rotation ticks, each row followed by its count of ticks
The counts run from 0 to 190.
[-47   4  32 -24 -12  63  -6  21 -36 -41 -25  -4 -32  19  44 -20  17 -20
   8  -9   0 -17 -16  31  -7 -44 -14   2  22  17 -17  11  26  25   7  20
  -7   0 -34  -1  10  40 -22  39 -17 -27 -19  -7  10  -3  18  41 -30  -3
  40   1  23 -23   2  24  32]  54
[ -6 -30   5  13  35  -7   3  -1  10   7 -19  19  -4  -6  24 -14 -22 -68
 -29 -28  26 -41 -30  26  45 -17  23  -6   2  35  -8  16   0 -37   8  -6
 -29  -2  -7  17   1  42  48 -13 -27 -26 -15 -20 -29 -40   5  44   1 -13
   3 -22  17  43  36   9 -20]  8
[-38  18  12  26  -1  21 -18   9 -47 -45 -35  -3 -16  21  33 -29 -27 -16
 -28  19  -6 -23 -21  20  18  -5  13   8  14  17  -4  -7  20   1   5 -24
  37   4  -3  -3 -11  82 -15  -1 -46 -40 -11 -25 -20  33   8  37 -17  14
  33  12   7 -12 -12   5 -16]  135
[ -7 -12  18   2 -12  33   0  15 -51   9  -6   0 -12  -5  74 -17  -8 -48
  20  12 -17 -23  -1  34  -7 -43  15  -4  26   9  -8  12  18  19  14  22
  11   7 -40 -20   1  41 -38  12 -56  -1 -14 -14  -1  22  10  25 -17   2
  33 -15  24 -28  21  36  30]  45
[ -5 -32  36  -7   5  19 -36  32  32 -11 -15  25 -17   5  22   0  -5 -30
 -20 -27  -9 -28 -53  29 -11 -13  33  -5   1  36 -28   0  21 -34  29   5
 -37  -5 -45 -17   4  18  -2  30   8 -28  -4 -29   1 -33  16  14   4  -3
  47  -9  31  18  10  20 -24]  76
[  7 -27  10  23  17 -13  12  47  10  -5   6   7 -18  16  25 -11   3 -49
 -17 -32  -8 -21 -29  31  55 -39   5  22  12  37 -18  -9  -2 -17  25 -22
 -42   4 -30  -7 -13  34  57  11 -25   1 -15   4 -15 -48  13  12  -1 -31
  -3 -10  20  36  55  20   5]  167
[  7 -35   7 -14  18  31 -39  29  44 -36  -6  29 -20   6  11 -21   7   2
 -46 -41   9 -40 -44  30 -12  -7  15   2  12  41 -18  18  33 -19  -3  28
 -18  -2 -59  -6   0  10 -12  12  10 -10 -26  -5  12 -34  -8   3   4  16
  59  -9  21  16 -21  15 -31]  84
[ 12 -33 -11  10  46  -4   7  -2  -4   4 -11  10   4   2  23 -28 -24 -48
 -23  -5  49 -47 -26  16  38 -19  37 -16  10  17  13  36  12 -33   4  33
  12  17 -41 -26   9  43  -5 -31 -46  16 -44  -3 -21 -15  10  38  16  18
  23 -16  22  14  10   7 -18]  15
[-33  10  29   4 -24  23 -26  41 -23   3  13  -6 -36  -4  38 -12  13 -32
  16  27   1  13 -11  28 -16 -62 -15  20  10  10  -3  17  16  29  28   0
  -6 -15 -25  14  27  17 -21  31 -37 -26  -1  -9 -15  -9  17  21 -27  25
  22  -1  12   2  29  30  46]  52
[ 34 -24 -22  27  21 -10 -34  40  44  15  41  34 -16 -33  17 -38   5 -34
 -40  -6   2  -1 -32  38  11   0  16  24  -9   0 -14  15   6  -6   4  16
   6 -26 -61  15  11  18  22   0 -29  -2 -22   5   3 -30   4   3  -5  31
  26 -10   5  42   5   9  -7]  95
[ 16  -8 -44  32  12   2  -7  43   1 -29  35  29 -14 -22  15 -57 -11 -22
 -41  -7  12  -8 -23  41  21  18   6  33  -1   0  -2  -2  19  10 -36   3
  33 -20 -45   8   1  52  12  17 -30  11  -4   5  20 -14 -11   1 -15  11
  31 -36  -3  11  -7 -12  20]  104
[-15  -7   5 -19  -1  42  13  20 -55 -11 -13  -7   0   4  65 -30  -9 -36
  -4  -9   4 -23   6  20  42 -30   7  -1   6   4  -4  12  15  26 -10   8
  12  -3 -50   7  -3  34  11   1 -32   6 -31  -7  14  24  -3  49  -4 -39
  38 -37  15 -30  14  12  37]  37
[-14  -3 -17  -2  11  21  -3  19 -58 -18   1   1  -4   7  44 -27  -3 -23
 -19   9  26 -19   2  28  32 -29  -3  16  12   8   8  25  19  37 -11  38
  31   3 -49  11  14  44  -7   7 -52  23 -42   3   9  18  12  23 -13  -6
  37 -27   8 -23  18  12  59]  36
[-25  15  24   6 -10  17 -43   3 -16 -22 -13   5 -34 -25  30 -17 -28 -29
  26   9  -8 -26 -36  18  -9 -42   7   0  12  -2 -12   2  21  -8  18   7
  13  -9 -13   9   8  62  -4  -4 -44 -54 -26 -25 -24  30  19  74 -13  -9
  18  32 -13  25  -4  11 -32]  132
[ -7 -35  -5  10  29  -6  13  10   1 -15 -14  25   5  11  24 -24 -21 -50
 -31 -12  26 -49 -40  31  23 -12  32  -7  12  43  -1  11  22 -42  21   2
   2  19  -7 -20   1  45  11  -5 -28 -14  -1  -2 -43 -41  12   5  -2  33
  15  -6  36  24  15  22 -27]  2
[-32   5  47 -27 -18  55 -33  23   0 -18 -31  -5 -36   6  27 -13  22 -28
  26 -11  -3 -22 -22  27 -22 -59 -19  -6  23  25 -19  17  28  10  17  21
 -34  -8 -16   7  19  28 -19  35   4 -34 -18 -12   7  -9  23  44 -22 -18
  33  -7  20   1   4  26  16]  59
[-12  18 -15  10   6  25 -26   8 -24 -17 -11  11 -26 -22  21 -35 -14 -25
  10  39   0 -23 -25  24 -19 -25   8  21  14 -11  -3  10  28   7  -8  25
  41 -14  -1   2   8  73 -39  -5 -71 -35 -24 -18 -23  19   6  36 -16  32
  26  38  -3   6 -19  15 -21]  126
[-27  25   5  26  -5  20 -33  25 -24 -51 -25 -10 -27   5   9 -34 -15 -17
 -38  30  15 -14 -19  30  16 -21  -4  28   9  15   2   0  19  16   3 -18
  51  -9  -2  15   7  70 -16   2 -44 -42 -12 -30 -32  24  13  43 -39  26
  17  21  -1   2 -11   5   2]  134
[-21  18 -13  11  11  40 -10  12 -38 -40  -5  10 -16 -20  33 -52 -21 -16
 -18  11   1 -44 -17  27   7   7   9   5   3  -1   4   1  34  12 -34   5
  53  -4 -16  12  -7  86 -28  16 -44 -18 -13  -7  -5  24 -14  36 -18  11
  25   4  -6 -11 -21  -6   1]  122
[  0 -30  -3   4   6  13  10  38 -10 -44 -11  12   1  34  40 -10   2 -35
 -24 -60   0 -29 -30  33  50 -20  16   8  29  46 -18  -3  15 -22  16 -10
 -38  28 -18 -16 -15  46  40  17  -7   5 -20   9  -4 -25  -2   9  -4 -31
  19 -13  26   8  35  22  -1]  166
[ 16 -26   0   2  24   7  13  27  13  23  12  19   4 -14  26 -30   8 -72
   5 -28  26 -32 -25  40  18 -44  -8  -3   1  16  -2  12   1 -10  -1   7
 -38 -10 -18   3  21  33  41  16 -29   0 -13   7 -20 -51   1  26 -11  -1
 -14 -31  16  43  47  24  27]  180
[  5 -40 -17   0  23   5  24  29  -8  -5  -4  28   5   2  35 -30   5 -62
   3 -38  12 -50 -28  27  26 -41  22  -3  23  22 -15  23  24 -36   3  18
 -32  33 -17 -28   3  37   6  10 -17  17 -22   7 -11 -37   2   2  12  12
  11 -14  34  30  25  28   6]  174
[-16  14  12  16  -6  16 -19   8 -30 -22 -27   7 -17 -12  47 -17 -37 -35
  14  16  -8 -33 -27  27  -6 -22  23   0  21  -8  -8  -2  33 -13  23  -7
  18   8 -10 -12   1  82 -27  -9 -50 -31 -13 -32 -26  37  10  48  -6  14
  28  26  20  13  -8  26 -27]  131
[ -4 -18 -15 -12  29  17  20  -3 -30 -18 -16   0   1   8  37 -38 -20 -36
 -28 -15  44 -35 -10   9  59  -7  19  -8   6  13  -5  31  10  12  -9  19
  19  10 -45   8  -3  49  13  -4 -29  22 -65 -12   9  22  -3  56  -3 -35
  45 -46   8 -14  10 -14  13]  24
[ 29  -7 -16  31   2  -2 -17  35  -7  24  33  24 -25 -45  32 -47 -21 -55
  -1  16 -13 -22 -15  40  17   8   9  13   0 -10  -4  -3   4  -5 -20 -12
  25 -27 -35  24   4  63  18   5 -51 -15   0  -3  -2   9 -21  19 -18  13
  13 -30 -16  26   6  10   2]  112
[ 17 -30  14  18   6   5 -33  49  62  -7  14  22 -25  -2   6 -27  -7 -17
 -75 -19  -3  -8 -31  37  33  22  11  12  -6  36 -11  -1  -2  -5   3 -20
  -8 -27 -56  11  -6  14  24  24  15  -7  -3 -14  19 -45  -4   1  -6   5
  40 -38  10  25   9   7   0]  86
[ -8 -33   3   4  14  33 -31  34  28 -49  -9  22 -14  36  15 -26   5   7
 -64 -26  12 -25 -36  31  -3   0  23  16  -2  44 -17  16  14   0  12   4
   8  -8 -52 -23   1  17 -11  31   4 -13  -6  -9   7 -37  14 -13  -7  30
  66 -20  26   4 -19  12  10]  79
[  3 -24   6  15  30 -15  -6  21  29  12   3  20  -4  -6   0 -30 -17 -59
 -31   7  41 -18 -33  21  39 -26  14   5  -2  21   7  22   5 -33  31  13
  -2  -2  -9  13   5  34  34  -8 -44  -5  -6  -1 -41 -54  15  24  10  26
  -5 -15  16  53  30  11  11]  9
[  5  -7  12  20 -10  -4  -6  27 -41  34  10 -13 -23 -22  69 -16  15 -63
  -6  23   0   3  -7  28  29 -54  10  12   2 -16  12  19   3  18  19  15
  18 -13 -41  23  16  32   0  10 -46   6 -12 -12  -6  16  28  39 -13  -3
  23 -23  -1  16  49  22  50]  39
[ -5 -21 -18  -7  45  10   1   3   5 -40 -22  17   4   5   2 -41 -23 -26
 -44 -30  65 -48 -26  19  42 -12  12   4   4  27  -3  31  17 -21  -8  35
   3  19 -28  -6  -3  40  23  -5 -15   4 -36  -7 -21 -19   1  39   0   3
  21 -18  18   6  -9  -1  -4]  11
[-11 -20   6  13  23   0 -12  36   9 -33  -8   4 -20  22  -8 -42   1 -47
 -30 -21  28 -21 -24  36  41 -14   2  23  -5  38 -12  -1  13 -16  -5 -33
 -10   1   2  25   1  58  66   9 -10 -34  -2   7 -26 -47   5  19 -13   1
  -9 -14  16  41  18   5  11]  0
[-20  31  10  -5   3  30 -34  12 -24 -49 -21  -7 -33 -12  19 -40 -14 -17
  -3  11   4 -13 -20  18  18  -4  10   6  14  -6 -12  -7  13  14 -12 -20
  22 -15  -1  30  -5  79  25   3 -40 -54 -18 -33   3  22  -1  73 -29 -23
   9  10  -7  24  -6  -4 -15]  128
[-39  13  -3  22   6  20 -43  13 -27 -55 -32 -14 -25  12   9 -15 -22  -4
 -22  12   9  -9 -33  25  -4 -36   2  27  22  25  -2   9  28  -1  17   6
  36   7 -13 -11  15  63 -26  -9 -50 -35 -27 -11 -31  33  36  22  -6  28
  25  43   6  -1 -12  18 -17]  139
[  0  10 -11  -6  10  31 -34  16   3 -22  17  27 -23 -47  19 -64 -18 -40
  27  -2   2 -25 -12  21  15  -5   4   8   5 -11  -9   1  11  13 -41  21
   6 -23 -20  38   7  69  25  11 -29 -27 -25   5  18  22 -20  47 -19 -25
  19  -4  -7  29 -18  -7 -16]  115
[-12  25   7  36 -10  24 -34  19 -21 -30 -10  -1 -27 -13  17 -34 -18 -34
 -23  36  -9  -1 -12  40  30  -2  11  28   4   9  -4   1  13  15  -4 -36
  32 -31 -11  27   0  73   9   7 -46 -44   5 -26 -24  19   2  42 -35   2
  -4   1 -14  24   2   5   6]  129
